Every row has a hidden score. In each pair, how much higher is the second row's than the first's? 7 means about the same, 15 much higher and 0 much lower.
-0.572 -0.954 0.956 1.485 0.096 -0.646 0.349 -1.568 0.368 0.181 0.018 -0.427
1.182 0.222 0.377 0.099 -0.217 0.554 -0.351 -0.190 -0.134 -0.501 -0.993 -0.007 >> 2
-1.521 -0.308 0.345 0.279 -2.306 0.653 1.145 -1.852 1.305 0.177 -2.606 -0.338
-0.046 0.325 0.185 -0.810 1.667 0.235 -1.304 -0.647 -0.772 0.551 0.568 0.542 >> 7
1.040 0.579 -2.773 -0.380 -0.641 -0.438 0.938 -1.193 0.208 0.706 -0.331 -0.967
-1.108 -1.587 1.369 1.615 -1.019 1.042 -0.728 0.388 1.480 -0.236 0.290 0.948 >> 8
-0.479 0.902 -0.976 -1.543 -1.436 -0.140 1.028 0.819 0.308 -1.400 -1.490 0.911
-0.587 -1.110 0.204 1.500 -2.467 -0.613 1.367 1.823 1.392 -1.919 -1.184 1.620 >> 12
-0.996 -2.147 0.742 1.209 -1.710 -0.325 0.391 0.630 1.382 -0.684 -1.207 1.312
0.224 -0.222 -0.361 -0.275 0.789 -0.089 0.130 -0.676 0.206 0.368 -0.386 -1.647 >> 6
1.078 1.042 -0.894 -0.956 0.639 0.473 -0.294 0.117 0.963 1.049 1.357 -0.868
0.470 0.266 -0.795 -1.125 1.585 0.261 -0.798 -0.296 -1.080 2.153 0.732 -0.663 >> 0
0.105 -1.498 1.624 1.599 0.369 0.556 -0.281 -0.852 -0.166 0.247 -0.733 0.246
-0.806 0.313 -0.658 -1.075 0.312 -0.827 -0.314 -1.117 0.322 1.032 1.378 -0.761 >> 15
-1.098 1.137 -0.200 -0.245 0.404 -0.007 0.425 1.073 -0.760 -0.699 -0.606 1.382
1.736 1.606 -0.774 -1.039 0.447 -0.098 0.071 -1.198 -1.005 0.277 0.572 -2.201 >> 10
-0.191 -1.644 1.239 0.802 1.140 -0.628 -1.117 0.569 0.751 0.027 0.940 -0.459
-1.430 -1.828 0.657 1.246 -1.194 -0.439 0.376 0.187 1.184 -0.313 0.445 -0.640 >> 9
-0.447 0.363 0.235 0.982 -1.750 -0.062 0.754 1.535 -0.229 -2.444 -0.740 1.994
-0.262 -0.651 0.582 1.964 -1.081 0.275 0.397 0.185 0.354 -1.773 -0.842 0.204 >> 7
0.345 0.724 0.898 -0.175 4.030 0.136 0.375 0.640 1.305 -1.620 -0.062 2.176
0.642 0.854 -0.865 -0.494 1.250 -0.739 -0.292 -0.580 -0.489 1.793 0.770 -0.668 >> 7
-0.431 -0.599 0.639 0.701 -1.910 -0.326 -0.106 1.549 0.848 -1.488 -1.104 1.412
0.349 -0.457 1.494 -0.411 0.163 0.080 -1.914 -0.317 0.796 -0.524 1.001 0.032 >> 7
0.063 1.582 -0.602 -0.152 -2.146 -0.737 0.602 2.197 -0.825 -1.983 1.500 0.859
-0.968 -0.528 0.584 0.455 0.243 0.266 -1.420 -0.033 -0.310 0.080 -0.846 0.254 >> 0
-0.205 -0.833 1.003 0.227 0.851 0.464 -1.924 0.106 0.405 -0.022 0.699 0.063
0.316 -0.681 -0.132 0.355 -0.150 -0.627 0.218 1.867 0.228 -1.664 0.327 0.398 >> 13
-0.776 -0.549 -0.146 1.800 0.415 -0.276 0.119 0.126 0.045 1.042 -0.535 1.586
1.418 0.674 -0.555 -0.451 -0.308 -0.847 -0.839 1.779 -1.696 0.416 1.533 -0.352 >> 13
-0.652 -0.942 0.913 0.907 0.700 -0.206 -1.015 -0.383 -0.872 -0.131 -0.450 -0.644
0.788 0.473 -0.372 0.277 -1.735 -1.133 1.209 1.351 0.113 -1.556 0.687 -0.665 >> 15
0.540 0.017 -0.447 -0.735 0.982 0.486 -0.544 -0.542 0.082 0.778 0.302 -0.299
-1.743 -1.466 0.730 1.160 1.087 0.517 -1.500 -1.631 0.151 1.121 -1.645 -0.576 >> 2
-0.291 0.084 0.496 -0.621 0.830 -0.142 -0.033 -0.133 -0.875 1.218 1.936 0.472
0.512 0.507 1.451 1.065 0.815 0.852 -1.169 -1.393 -1.318 0.624 -0.709 -2.552 >> 1
0.337 0.532 0.343 0.303 -1.129 0.100 -0.784 0.961 -0.445 -1.074 1.473 0.432
0.522 -0.210 0.078 -0.265 0.291 -0.038 0.527 0.932 1.042 -0.658 -0.230 -0.246 >> 7
0.582 0.882 -0.493 -0.925 -1.166 0.797 1.270 0.218 -0.558 -0.902 0.346 -0.140
-0.649 -0.058 -0.270 0.440 1.693 0.004 -0.456 0.162 -0.867 0.555 -0.413 1.288 >> 1
-0.383 -0.241 0.326 -0.578 -0.400 -0.077 0.521 0.071 -0.408 -0.523 -0.659 0.974
-0.624 -1.954 1.264 0.606 -0.213 0.206 0.407 -1.037 1.356 -0.659 -0.931 1.159 >> 8
-0.006 0.738 -1.429 -0.714 1.349 0.131 0.296 -0.318 0.124 1.224 -0.089 -0.125
0.636 -0.855 1.428 0.336 0.774 0.276 -1.087 -0.874 -0.301 0.598 -0.868 0.252 >> 3
0.704 -0.574 0.717 0.053 -0.323 0.010 -0.563 -0.231 0.445 -0.418 -0.334 -0.596
0.845 1.128 -1.140 -1.672 0.184 -0.658 -0.175 0.401 0.477 1.024 0.321 -0.255 >> 8
-0.150 0.479 -0.038 -0.762 -0.838 -0.924 0.449 0.449 -0.149 -0.923 0.710 0.446
0.459 1.094 -0.561 -0.399 -0.527 -0.188 -0.216 1.190 -0.275 -1.166 0.304 0.621 >> 5
1.375 1.573 -1.427 -1.807 0.180 -0.386 0.567 -0.815 -0.272 0.625 0.344 -1.810
0.894 -0.271 0.762 0.059 -0.955 -0.099 -0.747 1.909 0.156 -1.497 0.277 -0.196 >> 9
0.377 0.408 -0.928 -0.198 -0.268 -0.371 0.406 0.182 -0.122 1.329 -0.166 -1.504
-1.071 -1.021 0.676 1.208 -0.855 0.160 -0.447 0.150 1.415 -0.349 -1.088 0.840 >> 5
-0.317 -0.390 0.660 0.740 0.178 0.063 -0.590 -0.600 -0.246 0.551 0.203 0.652
-0.517 -0.098 -0.865 -0.323 0.063 0.007 0.674 0.389 0.383 0.697 -0.230 -0.788 >> 11
1.847 0.690 -0.208 -0.497 -0.307 -0.361 0.538 -1.028 -0.867 0.689 0.369 -2.077
0.075 -0.396 1.484 -1.078 0.321 0.098 -2.400 -0.194 -0.218 0.333 1.753 -0.415 >> 7
0.971 0.576 -0.597 -0.580 0.390 -0.224 -0.615 -0.622 -0.126 0.501 0.819 0.258
0.697 1.059 0.328 -1.286 -1.513 -0.777 -0.239 1.660 -0.640 -1.314 1.377 0.579 >> 13
-1.218 -1.515 0.203 1.226 -0.071 0.935 0.700 -0.922 0.408 0.287 -1.801 0.519
-1.612 0.175 0.096 -1.328 -0.358 -0.645 -0.381 1.208 0.016 0.089 1.039 0.956 >> 15
0.775 0.832 -2.225 -0.202 0.301 0.301 0.828 -0.658 -0.412 1.213 -0.079 -0.328
0.995 -0.534 0.958 0.400 0.381 1.046 0.193 -0.859 0.199 0.729 -0.499 -0.427 >> 6
0.845 0.492 -0.408 -0.305 -0.355 1.212 0.920 0.181 -1.060 -0.963 1.341 0.001
-0.156 0.411 -0.652 0.196 -0.995 -0.471 0.909 0.422 -0.513 -0.868 -1.369 0.780 >> 5
2.222 -0.113 -0.122 -0.525 0.838 1.105 -0.582 -0.609 -0.143 0.439 0.212 -0.753
1.530 1.225 0.419 -0.357 -1.366 0.173 0.026 1.265 -0.035 -2.520 -0.404 -0.736 >> 14
0.704 0.939 0.399 -1.167 0.080 0.031 -0.955 1.412 -1.189 -1.348 1.559 0.344
0.720 -1.149 0.565 0.549 0.454 -0.093 -1.384 -0.785 0.469 -0.181 -0.430 -1.779 >> 5
0.461 0.714 0.045 -0.362 0.614 0.645 1.230 -1.729 -0.761 0.627 0.673 0.329
0.489 0.930 -1.531 -2.080 1.414 0.502 -0.121 -0.574 -0.730 1.171 0.073 -0.876 >> 6
0.083 0.253 0.225 -1.162 0.496 -0.363 -1.361 -0.334 0.220 0.558 0.822 -0.697
0.852 1.237 -1.242 -0.362 0.714 -0.255 -0.619 -0.327 1.106 0.720 0.557 -0.347 >> 8
-0.344 0.485 -0.527 0.092 0.977 -0.076 0.353 -0.783 -0.920 1.361 -0.808 0.267
0.346 1.149 -0.277 -0.147 -1.285 -0.014 0.778 1.720 -0.728 -1.576 -0.597 0.869 >> 13
-0.570 -1.134 0.580 0.750 -0.031 -0.371 -0.432 -0.752 0.470 0.413 -0.062 -0.449
0.223 1.665 -0.166 0.034 -0.193 -0.608 -0.320 -4.284 0.011 -0.337 1.088 -2.145 >> 9
-0.232 -0.607 0.278 1.469 -0.790 0.084 0.726 -1.039 -0.486 0.809 -0.949 0.125
1.042 1.016 -1.589 -1.385 1.327 -0.119 0.296 0.892 -0.789 -2.154 -1.462 -0.193 >> 8
-0.190 0.914 -0.813 -1.457 1.054 1.144 0.142 -2.392 -0.256 1.100 1.309 0.157
0.378 0.667 -2.299 -1.533 0.233 0.390 0.892 1.251 -0.143 0.658 -1.594 0.107 >> 7
-0.840 -1.549 1.958 2.362 -1.453 0.268 -0.039 -0.168 1.236 -0.522 -0.858 0.597
-0.761 -0.254 0.120 -1.019 0.789 0.449 -0.068 -0.130 -0.086 -0.511 -3.844 0.418 >> 0
-0.589 -0.606 0.695 0.916 -2.922 -1.673 0.097 0.752 0.504 -1.411 -0.633 1.092
0.304 1.241 -2.888 -1.658 -0.157 0.608 1.472 0.400 -0.402 0.215 -1.395 0.163 >> 0
1.166 0.776 -1.154 -1.242 0.307 -0.220 0.279 -1.759 -0.396 -0.173 0.114 -1.513
1.420 1.800 -2.121 -0.987 -0.163 -0.449 1.252 0.595 -1.268 -0.003 0.758 -0.384 >> 9
0.235 0.255 -0.759 -0.406 0.003 0.232 -1.217 0.174 -0.800 1.412 0.527 0.729
0.648 1.728 -1.369 -1.181 -0.015 0.088 1.353 0.565 -0.684 -1.322 -0.235 0.412 >> 11
-0.126 -0.301 0.394 0.451 1.124 -1.186 0.096 -0.032 -0.290 0.875 -0.308 -0.586
-0.805 -2.303 2.020 1.280 -0.634 0.548 0.151 -1.243 0.959 0.402 -1.258 0.777 >> 3
-0.785 -0.279 0.562 -0.105 0.523 -0.135 -0.789 0.537 -0.375 0.815 1.014 1.116
0.998 2.252 -0.774 -1.586 -0.821 0.762 1.226 1.040 -0.527 -1.731 0.780 -0.152 >> 11
0.500 0.489 -1.507 -0.559 -0.066 -0.324 0.982 -0.728 0.186 1.284 -0.193 -0.971
0.143 -1.478 1.453 0.417 0.683 0.127 -0.717 -1.267 -1.128 0.154 -0.528 1.306 >> 0
1.322 1.775 -1.232 -0.964 0.234 -0.116 0.053 0.261 0.288 -0.190 0.937 -1.103
0.127 1.020 -0.961 -0.396 -0.478 0.419 -0.190 1.031 0.519 -0.841 -0.755 -0.278 >> 3
0.330 -0.317 0.139 -0.115 1.212 -0.174 -0.130 -0.685 -0.168 1.640 0.348 -1.772
1.046 1.822 -2.676 -1.478 -0.563 -0.038 -0.193 0.377 0.234 0.495 1.686 -0.775 >> 11
-1.782 -1.835 -0.095 1.171 0.238 0.347 0.063 -0.582 1.690 0.660 -1.561 1.476
0.925 1.731 -1.151 -1.589 1.358 -0.408 -0.395 0.759 -1.999 0.244 1.002 1.109 >> 8
0.072 1.026 -0.297 -1.109 0.516 0.650 1.071 -2.037 -0.669 1.496 0.775 -0.099
-0.258 0.928 1.268 -0.169 0.701 -0.539 0.563 -0.182 0.133 -0.155 0.294 -0.214 >> 13
0.381 -0.184 1.246 -0.805 -0.275 -0.168 -1.544 0.444 -0.083 0.452 0.530 0.151
-1.099 -0.296 -0.632 0.720 1.792 0.185 0.837 0.978 -1.131 0.925 -0.378 1.894 >> 2
1.039 1.463 -1.698 -1.558 -0.355 0.831 0.539 -0.712 -0.493 0.642 -0.116 -1.401
-0.161 -0.358 0.380 0.220 -0.666 0.583 0.585 0.535 0.299 -1.459 -1.043 0.418 >> 8
0.209 -0.600 0.251 0.660 -1.724 -0.120 0.348 2.006 0.123 -2.274 -1.640 0.481
0.937 1.859 -1.380 -0.207 -0.397 0.634 1.028 0.591 -0.446 -0.655 0.432 -0.045 >> 7
-0.928 -1.045 0.909 2.270 -1.421 -0.728 1.080 0.339 0.119 0.338 -2.042 0.730
0.304 0.853 -0.912 -0.187 1.134 0.036 -0.559 0.009 -2.442 0.595 1.429 1.636 >> 4
-0.683 0.850 -0.555 -0.366 -0.818 0.376 1.422 0.977 0.823 -0.714 -1.063 0.456
-0.367 0.138 -0.206 -1.041 -0.312 1.386 -0.268 -0.145 0.671 0.234 -0.825 -0.517 >> 3
-1.473 -1.657 1.699 2.711 -1.662 0.377 1.170 -0.546 0.669 -1.056 -1.670 1.619
-0.515 -0.912 0.501 1.415 0.339 -0.707 0.094 -0.836 -0.371 1.040 -0.929 -0.007 >> 6
1.609 0.514 -0.346 -1.119 1.051 0.806 -0.875 -1.024 -0.190 -0.005 0.316 1.221
-0.676 -1.499 0.175 0.544 0.940 -0.279 -0.738 0.263 -0.293 0.957 -0.931 -0.567 >> 10
